Named moves (each a turn or a mirror), then the moves between two rows, first move first; the first pair answered:
j101 (before |-> after):
[ -8   4  -2 -10  15  -1  -1  12  23   5  14  10   5   5   1 -10   0   9
  -5   0  11 -19  11  -7  11   2   2   0  -4  -5] |-> [ -8   2  -1  -6  16  -1  -4   5  23   5  12  14   4   7   0 -11   1   9
  -3  -1  10 -21  13 -10  11   4   5   0  -6  -5]
[ 14 -17  -7  15  -7  -2  21   4 -21  -6  -4 -11  -7  -7  12   5  27   1
  -8  -2   4  14  -4  -1 -15   0  -3   4   5   4] |-> [ 16 -13  -6  14  -3  -2  20   4 -21 -11  -1 -11 -11 -10  12   4  26   1
  -8   2   4   9  -7   4 -15  -2  -3   2   9   3]
[ -1   3 -11  -1  -7   6  -3   8  17   8   3  16   2   0   4   9   4 -11
  10   1  -5   3  -8   6  -5   4  -6  -5 -10  -8] |-> [ -1   5 -11  -2  -4   8  -3  10  19   9   5  13   1  -3   5  11   0 -11
   9   4  -6   3  -8   8  -7   4  -6  -8 -10  -8]
j874 (before |-> after):
[ 13   3   3 -31  -3 -14  -5  10  20 -14   8 -16   4 -10  20  14  -8   6
   4  10   5 -20  -7  19  -6   7   3  -8 -13 -14] |-> [ 12  -3  -2 -31  -5 -14  -4   1  16 -13  10 -16   4  -7  26  12  -7   5
   4   7   4 -21 -14  19  -6  12  -1  -8 -13 -11]
[  6  -7  -1  41   8  16 -16 -44 -17  -3   0  14   6  -7 -10 -16  27  13
 -22  15  12  -2   0  13   5   0   6   1 -21  -5] |-> [ -1  19  17  28  14  13 -13 -13 -13   0  -6  18   1 -10 -35 -11  22  13
 -20  28  12   0  19   6   5 -11  18  -5 -22 -20]
[-13 -13   2  17  29 -17   8 -14  -3  -3   8  25 -14 -10  22 -17  -2  -3
  13 -17  -7  -9   1  19  -2  -1  -5   2 -19   3] |-> [-15   5  17  10  32 -19  11   6   1  -1   3  26 -18 -11   6 -10  -5  -1
  14 -10  -9  -7  19  14  -4  -7   4  -1 -20  -9]
[ -7   0   1 -12   3   6   2  -4  -1   0  -1   5   6   8   3  -4  -5 -16
  -1  -9   9   2  12   4 -15  -9  -5   3 -16   3] |-> [ -4   0   0 -10   1   6   0  -9  -1  -1   0   5   4   6   4  -5  -3 -15
  -2 -10  10   2  10   7 -12  -6  -8   1 -13   4]
j158 (before |-> after):
[  9  16   9  24 -11   4  16 -15 -27   3 -33  -1  15  11 -18   1  10  -7
  -2   5  -7   3   9  -8  11   5  -9   8  16  13] |-> [  5  16  10  21 -12   2  15 -11 -20   5 -32  -1  15  13 -20  -1   9  -5
  -4   3  -7   3  13 -13  13   7  -4   5  12  11]
[-11  -7  -8   7   5   7   7 -16 -20  21 -15  16  -6   9  -2  -8   9 -15
   4 -20  -8  -4  17   4   3  -3 -15  21  22  18] |-> [ -7 -10  -9   8  -1   7   9 -18 -23  24 -19  12  -2   8  -1  -3  13 -14
   5 -15  -6   1  11  -2  -1  -4 -17  19  21  22]
[  3  13  19 -14   6  -3   3  15   6   6   0   3   1  -1  -4   0   6   3
  -1   6   2 -12   6  -6  -3  -5  14  -2  -5 -14] |-> [  3  12  19 -12  14   0   3  16   1   5   7   5  -8  -1  -2  -6   2   1
   6   4   2 -18   6   6  -3  -5   9  -1   0 -10]
Pairs:
(two moves a pair)
[  4  -1  -4   3   2  12   5 -19 -26  -3   4 -10  -6 -16   7   2   2  -6
  -3   8   3  16 -24  11  -6  -6 -20   6  11  15] |-> [  8   4  -2  -6 -23   0   4 -11  -4   4 -11 -11  12  -4  -2  12  14   0
 -15  10   3  29 -11 -20  -8  -8   3  -1   1   2] => j158 then j158
[-13 -11  -8  -8   9  -6  -3  -6   5   9   7  21 -13  26   7 -23   7   2
   3 -19  -5 -26  21   0  17   6  -5   3 -17   4] |-> [-14   8   5 -11  17  -6   2  15   0   6   2  21 -18  15  -5 -21   2   1
   4  -6  -4 -25  29   5  15  -4  -2   1  -9   1] => j158 then j874
[  0 -10 -16  17   8  -6   2 -10 -10   8  24 -11   3 -32   9 -26 -19 -10
   6  24   3 -23  -5  11  -2   8   7 -17  10  10] |-> [  9 -13 -20  18 -14  -9   3 -16 -10   9  11 -16  14 -32   8 -11 -10  -6
  -5  30   2  -3 -11  -9  -6   9  16 -16   3   8] => j158 then j158
[  7  22  11 -13   6  -7   4  24  19   6  10  -7   4  -6 -19 -12 -15  -3
  -9  10  -2  -9  -1 -15 -11   9  13 -15  10 -23] |-> [  4  19  10  -7  20   1   1  17   4   0  21  -6  -6 -18 -14 -18 -25  -9
  -2   5  -2 -18  -8   5 -12  10  -1 -11  19 -14] => j158 then j158
[ 16   5   8  22  23   1 -12 -12 -18   1   5  -4  -5 -10  -2 -12 -23   3
   0  11   2   4 -25  22  -3  -1 -20  18  27  18] |-> [ 17  27  20  13  10  -5  -3  11 -13   4 -14  -8   5 -17 -21   4 -20  10
 -10  27   2  17 -12  -2  -9 -13  -2  15  22   6] => j158 then j874
[  1  -5  -5  15  -3   3   0 -15 -19  -6   0  -6   4   4   4   1  -2   2
   1  -2   2  -2 -23   5  -7   0 -17   6   9  -1] |-> [  0  18  11   4 -11  -5   3  13  -7  -1 -11  -5   9   5 -13  14   0   6
  -5   8   1   7  -1 -15  -9  -8  -2   1   6 -14] => j158 then j874
[  5  33  11 -21  46  -7  -1  10 -21 -11   8 -20   4 -33 -13  13 -32 -17
  29  -5   8  -4  -4  13   0  -4 -13  -8  24  -7] |-> [ 19  -2 -14  -6  13   0  -5 -31 -29 -12   1 -31  21 -33  14  19 -19 -17
  20 -10   6  13 -41   4  -7   9 -24   0  18   8] => j874 then j158
[ 18  16  21 -19   1  -5 -12  15  43  -7  36 -20   1  15  -2   3   6   9
  15   3  14 -14   7  17   2  -4   7 -23 -13 -19] |-> [ 20   3  12  -9   9   6 -15  -2  33 -10  47 -22  -9  10  15  -9   4   4
  22  -4  14 -21 -10  36   1   2  -9 -18  -8  -8] => j158 then j874
[ -3   2  -7   4  24  -3  -8 -28 -37  -3 -11  10   2  18  15 -24 -10  -9
  17 -12 -16 -21   5  19   5  -5 -13   5  -1   4] |-> [ -5  20   0   1  29   0  -2 -12 -45  -6 -14   8  -4   5   1 -17 -16  -9
  18  -1 -18 -17  10  18   3 -14 -13   4   6   0] => j874 then j158
[ -3  -9  26  -2   8  -7   9  18  26  11   7   7  -3  18 -15   2  -1   6
  -5   0   7   9  44  -7   2  14   6 -15 -10  17] |-> [ -2 -30  10  10  17   2   4 -10  15   4  20   5 -11  16   7 -10  -2   1
   1 -12   4  -2  19  16   5  22 -14  -9  -4  32] => j158 then j874
[ -8   0 -12  15   3   4  -1 -42 -37  13  -8   1  -6  -8  24 -16  -6 -13
  28   1  10  -1 -11  12  -3   2 -18  17   2  30] |-> [ -1  -1 -12   9 -32  -6  -1 -38 -22  20 -30   2  20   1  18   6   9  -4
  12  11  10  22  -5 -25  -8   2   3  17 -12  20] => j158 then j158
[  6  -4  -3  12   5   0 -10 -12  -1  -7   2 -13  -1 -12   5  -6  -1   3
  -3   3   5   0 -25   8  -7  -3 -13   0  -5   3] |-> [  9  -2  -1   5 -12  -5 -12  -6  13  -1  -6 -14  10  -4   1   4   2   6
 -10   6   5  11 -14 -11  -6  -5   3  -2  -9  -3] => j158 then j158
[  1  -4  -1 -13  29   3 -11   2   4  -9  22   0 -18  -5  13 -15 -20   2
   3  -8   9 -24 -13  28   2   4 -11  -5   7   5] |-> [  2  23  14 -19  22  -1  -5  31  -2 -11   9  -5 -18 -15  -8  -6 -18   6
  -1  12   8 -13  -3  16  -3 -10  -2  -6   9  -5] => j158 then j874
[ 17 -22 -14   6 -20  -3  -2 -11  29   5   9 -17   6  16  24   2  -1   5
  -3   3  11  -5 -22   1   1  -4  -5  -1  -4  -9] |-> [ 10   2   1  -6 -15 -10   3  18  39   7   4 -11   5  20   4   8  -5   6
  -5   8  12  -7   3  -8   1 -11   9  -6  -4 -23] => j158 then j874
[  5 -30 -28   5 -41   9 -12 -32  38  17  27   9 -10  34  36  15  15  15
  -5 -11 -16 -13   2 -31  -3   5  17  -7  -8   8] |-> [ -5   2  -6 -12 -27   2  -7   7  52  23  25  18 -17  38  10  16   5  16
  -1  -3 -14 -20  39 -38   2  -4  35 -12  -9 -10] => j158 then j874
